array([[  12.66,  110.07,  125.40,  -56.68,  -17.42,  -55.61],
       [ -72.00,  -37.13,  -69.62, -126.25,   20.79,   66.27]]) --> 125.40

array([[ 0.00, -0.05,  0.21,  0.16],
       [-0.07, -0.14,  0.18,  0.01],
       [-0.13, -0.08,  0.19,  0.08]]) --> 0.18

array([[-0.94, -2.01, -1.14,  1.53],
       [-1.46, -1.16,  1.29, -0.73],
       [ 1.58, -1.24,  0.63, -1.34]]) --> 1.29

array([[  -0.674,   53.313,  -17.983, -200.815,   91.706],
       [  10.055,   97.878,   -6.226,   46.794,   58.433],
       [ 174.402,  -69.042,  170.503,  145.069,    4.312]]) --> -6.226

array([[-0.013,  0.026,  0.074, -0.028, -0.048],
       [-0.027, -0.035,  0.014, -0.186,  0.006],
       [-0.084,  0.176,  0.025,  0.056,  0.168]]) --> 0.014

array([[  -5.249,  147.152,   81.379, -192.334],
       [ -14.717,  153.050,  138.938,  132.583]]) --> 81.379

array([[ 2.22,  0.37,  0.40,  0.73, -0.82,  0.98,  0.16],
       [ 0.24, -0.18,  0.30, -0.13, -0.17, -1.35,  1.67],
       [ 0.10,  0.31,  0.31,  0.18,  1.09,  0.16,  1.18]]) --> 0.30

array([[ 0.11, -0.05,  0.03, -0.09, -0.17,  0.04,  0.03],
       [ 0.15, -0.02, -0.16,  0.00, -0.08, -0.04,  0.05]]) --> 0.03
---
[[-39  13 -38 -19]
 [-25  12 -18   0]
 [  3  -6  16   2]] >> 16

[[ 0  3 33 52 11  0]
 [ 0  0  1  3 15 54]
 [16 55 29  3 -1  0]] >> 29

[[ 30  18   4  21 -14 -16]
 [-18 -10 -47  55  -3  10]
 [ 48  32   7  47   7 -41]] >> 7

[[ 23   1  53 -17 -21 -10]
 [ 39  33  43 -24  24  -3]
 [ 19   2  51 -22 -15   6]] >> 51

[[ 16 -18 -16 -22   4]
 [  1  -4 -19 -47  18]
 [  5  -4  -5  -6 -12]] >> -5

[[ 40  41   1  -4  31]
 [-23  16 -27  30   8]
 [ -2   3  21  24   7]] >> 21

[[-38  -2 -37 -23 -18 -51 -20]
 [ 13  14 -11 -12 -21 -41  27]
 [ 16  27 -25   9 -20 -31  16]] >> -25

[[ 28  49 -22  -6   7  34 -27]
 [ 10  22  41   8  18 -39  15]
 [ 41  39 -25 -39 -53  40  17]] >> -25

[[ 47  39  18 -10 -34 -48 -43]
 [ 47  38  16 -11 -35 -47 -42]
 [  1  28  44  46  33   7 -21]] >> 44
---
[[-17   6   2   2 -13  16  14   8   6  -3  49  30 -28 -23]
 [-30   1  -3  13   2  -8  18 -43  -1   5  28  10  22 -35]
 [-29  -6  17 -17 -14  11 -22  10  34 -28 -26 -12 -27 -27]
 [ 22 -17  31 -12   5  30 -24 -19  -2   8  -5   8  26  -1]
 [ 27  16  -6   6  30   0 -20 -45   3  25   1  13  10  17]
 [-19   2   7  -8  26 -16   5   7 -24 -30  52  36   6  19]] => -29

[[-22  -9   0  -2 -19  15  -5   0]
 [-15  34  12  35  -9   5  14  -9]
 [-13 -33  20 -10  18   4   5  24]
 [ -3  31   6  37 -25  26  11 -11]
 [-14 -17   8  -9   4   0  -2  13]
 [ 27  -1 -15  12  -4  -4   3  19]
 [ 14  -7   7  12  30  -5  -1  44]] => -13

[[ -1 -28  -7  -2   1   8]
 [ -6 -12  -9 -10 -12   4]
 [  2  -2  -1   3  -4  -2]
 [  2   2  -9  -9 -24 -18]
 [ -5  11   7  -5 -24 -44]
 [  8 -26   0   6  15   3]
 [  4  10  20  15   8 -24]] => 2

[[  5 -43 -18 -30  36  -6   5 -21 -21  -6  -9 -16 -11   3]
 [-15   4  12  14 -24  -2  11  -8 -22 -29 -23 -40 -14  -5]
 [  9 -22   5 -26   9 -12  -7  11   8 -43   9  -4  -6  -6]
 [ 14  17  12  -8 -12 -26  -6  -4   0  -3  30   3  -6   6]
 [-26  12 -14 -11  31 -23 -17  19 -15  24   5 -15 -27   2]
 [ -1  -9  -1  10  -4   9  -6   2 -20   2 -14  23 -22  -4]
 [-18 -26  25  -4  -9  -3 -14   9 -14  -2 -15  21  19 -35]] => 9

[[ 14  16   8  -2  17  21]
 [-22  -9   7  31  26 -20]
 [-37  -7  -1  25  36 -27]
 [-11  -1  16 -10  -2  17]
 [-12 -19 -20 -43  -3  15]
 [ -4  30  22 -13 -37 -12]] => -37

[[ 26  -7   1  -3 -20 -25  -2  24 -11 -24  -8  -8  18]
 [-14  21 -21  -4 -27 -31   5  -8  16 -35 -13  14   7]
 [ 19  -4  -3  -3 -26 -32  -1  20  -8 -33 -10  -6  16]
 [  1  21 -21  -7 -18 -22   6   9  16 -24 -12  11  14]
 [-14 -28  24  10 -15 -16  -2 -14 -23 -17  12 -13   5]
 [ -1 -20  22   7  18  25  -3  -3 -13  28  17 -12  -4]
 [ -5 -20  22   7  13  20  -3  -8 -14  23  17 -10  -4]
 [-16  -3  -1   2 -33 -40   3 -14  -7 -44  -7   1  10]
 [ 28 -14  11  -1   1   2  -3  27 -12   5   4 -13  15]
 [-10   9  -5  -1  15  21   1 -16   7  23   0   9 -12]] => 19
---
[[ 19  -4  31  -7 -49  34]
 [-16 -20  22 -38 -40 -28]] -20

[[  2  10   9   6  -1 -29 -13]
 [ 39   7 -14   4  -6   3  24]
 [ -4  26  21   7   0  -5  22]] 7

[[-12 -24 -48  36 -12]
 [ -2  -3   5  -1  -2]] -3

[[ 18  24  50  12  28  -3]
 [-31   4  15   1 -26 -30]] 4

[[ 49 -44  15  -2]
 [ 41  13  -2 -45]
 [  7  21  11   7]] 13

[[  9  -6  20 -18  16   0   3]
 [ 32  17 -12  36 -49 -20 -38]] 17

[[-12  23   2 -15   4]
 [  9 -32  46 -35 -34]
 [ 14   9  33   8 -19]] -32

[[-43  26 -42  25 -36  12]
 [-28  31 -11   5 -15  -2]] 31
---
[[ 36  -7   3   3]
 [-31  -5  20  -8]
 [  9  -4  48 -29]] out 36, -29

[-24  -4  52 -30 -11 -14] out -24, -14

[-24  29  42  -1  47] out -24, 47

[-29  12  47 -20] out -29, -20

[[-46 -49 -17 -54 -38]
 [ 26  14  36   2  25]
 [-18 -18 -10 -21 -16]] out -46, -16

[26 28 14 55  1] out 26, 1
---
[[ 41   0  44  20]
 [-28   6 -28 -12]
 [-11   3 -12  -5]]: 6

[[-20   6 -15   4   9  32 -11]
 [-35   6 -10  41  31  10  18]
 [ -1 -14  31 -15  -5 -39  -5]]: 6

[[ 23 -24 -27  12  11  -7]
 [ 17  -8 -21  14   5  53]
 [  0 -30 -23   9 -13 -11]]: -8

[[  6  47  24  22 -42 -22  34]
 [-30  22  17  28 -30 -18  25]
 [  0  18  35 -32  43 -19  13]]: 22

[[ -4 -14  24 -13  22 -14   1]
 [-21  23  10   9  15 -15  10]
 [ -1  23 -43  -1  13 -29  -3]]: 23

[[  1  -3  -2  -9]
 [ -6  -6  -3  13]
 [ 55  15  38 -38]]: -6

[[  8  -1   9  -5 -11   3]
 [-53 -30  -8   8  19  -3]
 [-14  16 -10  -7  16  -1]]: -30

[[ 20  31  43  40  16 -26  50]
 [  5  28  33  44   8 -29  51]
 [-44  26  35  28   3 -40  50]]: 28
---
[ 51  -3 -14 -13] 51, -13

[-7  2 14 39 28 -2 16] -7, 16

[ -4  46 -55  41] -4, 41

[ 23  40  49 -32   1 -31 -11] 23, -11

[-49  40  16  22 -31] -49, -31

[[  4 -23 -14   0   1 -19]
 [  4 -14 -19   2  -1  48]
 [  6 -35 -22   0   1 -22]] 4, -22

[[  0   4 -22  -6 -22   6 -10]
 [-52  23 -12   0 -53   7 -22]
 [ 19 -12  15  14  15  16  15]] 0, 15

[54 -6 17  9] 54, 9

[[ -5  56  17   6]
 [ -3   1   7 -37]] -5, -37
---
[[  2  -2  22  10 -49  -1  27]
 [ -2  -2 -12 -14   9   2   2]
 [-10 -13   9 -18 -54  21 -11]]: -2

[[  1  11  -1 -22   4   1   1]
 [  1  43  -1 -15   2   1   1]
 [  1  21  -1  -3   2   1   1]]: 1

[[ 12 -18   7   3  13]
 [-40   7   4  10 -13]
 [-47  14  -2   2 -19]]: -40

[[ -9  -4   3   0  -2  -9  -7]
 [-52 -13  10   7  28  -6   2]
 [-19   4   5   5  -1 -12  -2]]: -52

[[ 27  10 -47  41  -3 -16]
 [ 32  39 -34 -13 -24  36]
 [-48  16 -21 -11  -1   7]]: 32

[[-17   9 -32  12]
 [-26  16 -12  20]
 [-21  18 -21  45]]: -26
---
[ 135.254   -2.787 -100.169   11.697  -73.722  176.607 -131.221] ⇒ 11.697

[[  0.6   4.5  -7.7  -1.4  19.1   0.1   8.8]
 [ -0.7 -20.3  10.4  -4.9  15.5  11.1  14.9]] ⇒ 14.9

[ 0.11 -0.10 -0.09 -0.18 -0.17  0.04] ⇒ -0.09

[-0.062 -0.125 -0.016  0.166 -0.046 -0.065] ⇒ -0.046

[-0.032 -0.127 -0.083 -0.155  0.153] ⇒ -0.083

[[-15.4 -14.8   8.4  -8.3 -12.4  -2.1 -17.1]
 [-16.5  -6.1  -4.2 -16.2 -17.5   1.5 -19.5]
 [-14.8  -8.4  13.7  -5.1 -16.1   4.6 -22.7]] ⇒ 4.6
---
-51,24,45,47,25 ⇒ 45

23,-6,11,26
35,-6,23,45
25,-8,19,34
⇒ 19

42,55,-45,37,-30 ⇒ -45

12,21,-44,32
-19,-36,34,23
⇒ 34

-7,25,-14,-47 ⇒ -14

2,23,14,45 ⇒ 14

11,8,-16,-25,10,11,2
-44,23,3,-44,-27,-44,-24
⇒ 3

-1,6,8,-22,-11,43,16 ⇒ 8

-12,17,-26,-28,-41
-30,-9,-5,10,13
⇒ -5
